One turn or mirror swaps these rows in pairs. Which row does each one swap with?
K_857: -5 -8 1 8 -6 -9 7 2 -3 11 1 -8 -4 -11 3 2 1 -2 -12 8 -4 19 6
K_521: 5 13 5 -1 2 -14 -9 -8 -3 -4 -4 -9 -4 -3 -1 -2 -9 2 -5 -10 -2 0 -6
K_347: 12 5 15 -7 2 0 -7 8 4 9 6 5 -4 4 -5 1 4 15 -10 -5 -2 7 3
K_358: 6 14 7 2 3 -15 -7 -5 -5 -3 -4 -8 1 -5 -2 -4 -9 2 -7 -10 -1 -3 -7
K_43: 1 11 8 -2 4 -13 -9 -7 -4 -3 -6 -6 -2 -4 0 -5 -11 4 -7 -13 -2 -3 -3
K_792: 13 2 5 9 4 -2 -1 -3 8 4 -6 -11 4 -11 2 -15 6 24 2 -7 -3 -3 10
K_969: 10 -14 -7 11 -3 0 -11 1 0 15 -19 -9 -1 -9 6 2 4 4 -14 2 0 1 -5
K_624: 16 0 6 15 -1 -16 -2 -10 -3 9 -7 -5 4 -7 4 -13 11 7 -9 -16 -14 9 1
K_275: 2 0 -1 -2 2 -16 -10 -11 5 5 4 -11 -2 -10 -8 -8 21 11 -12 -7 1 20 13
K_904: 1 -7 3 8 0 -14 7 5 -5 8 -3 -10 2 -9 8 -5 14 -1 -7 11 -2 20 -1
K_445: 1 -19 -9 12 -1 2 -5 1 9 12 -13 -7 1 -6 4 -9 8 5 -7 -9 3 11 1
K_199: 5 14 5 -1 2 -13 -9 -5 -3 -2 -4 -12 -1 -1 0 -5 -8 0 -10 -12 -2 -3 -6
K_13: -6 -9 1 11 -1 -9 4 9 -5 8 0 -9 -2 -15 -1 0 13 -10 -13 6 -1 8 3
K_369: -1 -8 10 5 2 -8 -8 4 -4 1 -6 5 1 -6 -6 -7 24 9 -10 3 6 10 19
K_163: 7 -9 4 1 13 -11 -11 -4 2 14 -10 1 -5 -14 1 -7 4 18 1 -6 11 16 2
K_71: 20 9 2 -4 8 -12 2 8 -10 10 4 -5 2 -11 8 -3 -2 5 -1 -4 -1 7 18
K_978: -5 -9 8 5 -7 -10 8 4 -6 8 0 -3 1 -12 0 -2 8 -5 -7 9 -1 16 0
K_334: 5 4 7 -6 -6 5 -3 -1 -3 -4 -6 -15 -8 -6 4 -11 13 0 -16 -7 -2 0 21
K_416: 3 -3 9 20 5 -1 -13 -8 -4 11 8 -7 -3 -12 -5 -9 11 2 -1 -10 -7 -3 8
K_668: 5 4 5 -10 -3 7 -1 0 -3 -2 -9 -15 -7 -7 3 -9 11 2 -13 -10 -3 0 21
K_209: 3 3 5 -7 -2 5 -4 1 -6 -4 -10 -17 -6 -7 2 -11 13 -2 -12 -8 -5 -3 19
K_947: 7 5 7 -8 -4 4 -3 1 -5 -3 -4 -16 -5 -7 3 -11 12 -2 -17 -9 -4 -4 17
K_865: -6 -5 -1 0 3 -8 7 -2 -9 7 -4 -8 0 -12 0 2 4 -2 -8 14 -4 17 3
K_983: 13 -1 5 4 11 -15 -15 8 -2 8 5 4 6 -10 0 -8 20 4 -10 11 -3 4 8
K_273: 18 0 16 13 5 -13 -15 6 4 11 -5 -2 -1 1 -5 -4 8 1 -2 -1 0 15 -6
K_987: -2 -4 8 10 3 -15 5 3 -6 13 5 -4 1 -14 4 -5 2 2 -13 13 -1 13 -3
K_990: 0 4 7 -10 -2 5 -2 3 -3 -5 -9 -14 -8 -6 2 -10 11 0 -14 -9 -3 -3 18
K_446: 13 1 -5 3 2 -8 -6 9 -10 11 9 -5 1 4 4 -14 10 -2 -19 6 -1 -2 13
K_729: 15 0 -3 8 1 -18 -19 -11 -1 15 -2 -6 7 7 0 -5 3 4 -11 -6 8 16 5
K_59: 12 -9 8 -1 13 0 -16 -5 1 -1 -7 0 -4 -9 -10 -2 -2 14 -1 -9 -8 15 7
K_979: 5 -4 -6 2 8 -9 -17 -7 14 16 2 -2 1 -2 1 -12 5 10 -4 -4 -1 15 17
K_619: 4 0 10 -2 16 -25 -16 -2 -10 12 -1 -16 4 -7 -1 -12 4 8 -2 -2 -6 9 5
K_894: 6 -15 -5 2 0 -3 -10 -8 8 13 -16 -11 -3 0 8 6 -1 4 -11 1 -1 9 -4
K_215: 9 -15 -8 3 -6 0 -10 -5 1 19 -18 -9 2 -4 8 -2 5 3 -9 -4 4 6 -5
K_28: 12 -5 11 -6 9 -3 -14 -12 -11 12 3 -4 -9 -2 10 6 5 6 -5 0 -11 7 12
K_309: 13 -14 -6 5 -1 9 -10 -1 9 20 -13 -6 -2 -8 7 -3 2 4 -11 -1 5 6 7
K_676: 4 5 9 -6 -5 3 -2 1 -5 -4 -7 -16 -7 -8 2 -14 10 -3 -13 -9 -3 1 20
K_560: 8 -12 -8 8 -2 2 -12 3 7 14 -16 -7 2 -6 8 2 4 1 0 -3 9 11 0
K_787: -4 -4 -1 4 3 -5 -10 -2 9 5 0 5 -4 6 0 -10 -3 19 -6 0 1 0 8
K_27: -2 -4 7 0 3 -6 -13 4 -2 20 -5 -15 -6 -8 5 -7 21 10 -7 -7 6 19 16
K_359: 18 -4 6 -3 1 2 -15 3 11 4 2 -7 -10 -11 -10 -4 17 4 0 -8 2 7 14
K_930: 4 -1 10 -4 -7 -5 -10 4 -5 10 -3 1 6 -13 9 12 9 8 -3 -10 -2 7 21
K_957: 4 -9 4 0 -1 -15 0 9 -6 8 2 -6 7 -6 10 6 7 -2 -12 11 0 15 -3
K_218: 2 -10 5 -1 12 -6 1 5 1 1 -5 -5 15 -8 -6 -15 9 9 -13 -7 -11 3 16
K_176: 20 -5 13 6 1 -6 -7 4 -1 14 4 -15 10 -11 -1 -11 14 -3 -7 6 5 15 12
K_854: 6 12 8 -2 1 -13 -12 -6 -5 -4 -7 -8 -3 -5 3 -4 -9 5 -7 -11 1 -3 -5
K_936: 16 2 -8 -9 4 -11 -7 -1 6 6 10 -3 10 -7 -1 4 2 10 -14 -13 2 5 3
K_462: 11 2 4 2 5 -6 -14 -2 -12 9 13 -22 7 -17 -5 -6 15 6 -13 -5 -3 9 10
K_360: 2 3 6 4 8 -4 -8 7 -7 22 0 -13 4 0 -3 -20 8 11 -15 -15 -4 3 9
K_198: 15 -4 8 0 11 -13 -24 4 -2 5 -13 -1 11 -4 -12 -1 8 -2 -7 -2 -1 7 10
K_860: 10 -9 -13 9 -1 7 -9 -6 3 13 -14 -12 3 -10 -2 0 6 -1 -7 2 3 2 -4
K_700: 4 12 7 2 4 -15 -12 -6 -6 -3 -7 -5 -2 -3 1 -5 -11 3 -8 -10 1 -2 -3

K_979 pairs with -> K_983
K_347 pairs with -> K_360
K_560 pairs with -> K_904
K_619 pairs with -> K_359
K_71 pairs with -> K_792
K_987 pairs with -> K_309
K_369 pairs with -> K_729
K_198 pairs with -> K_275

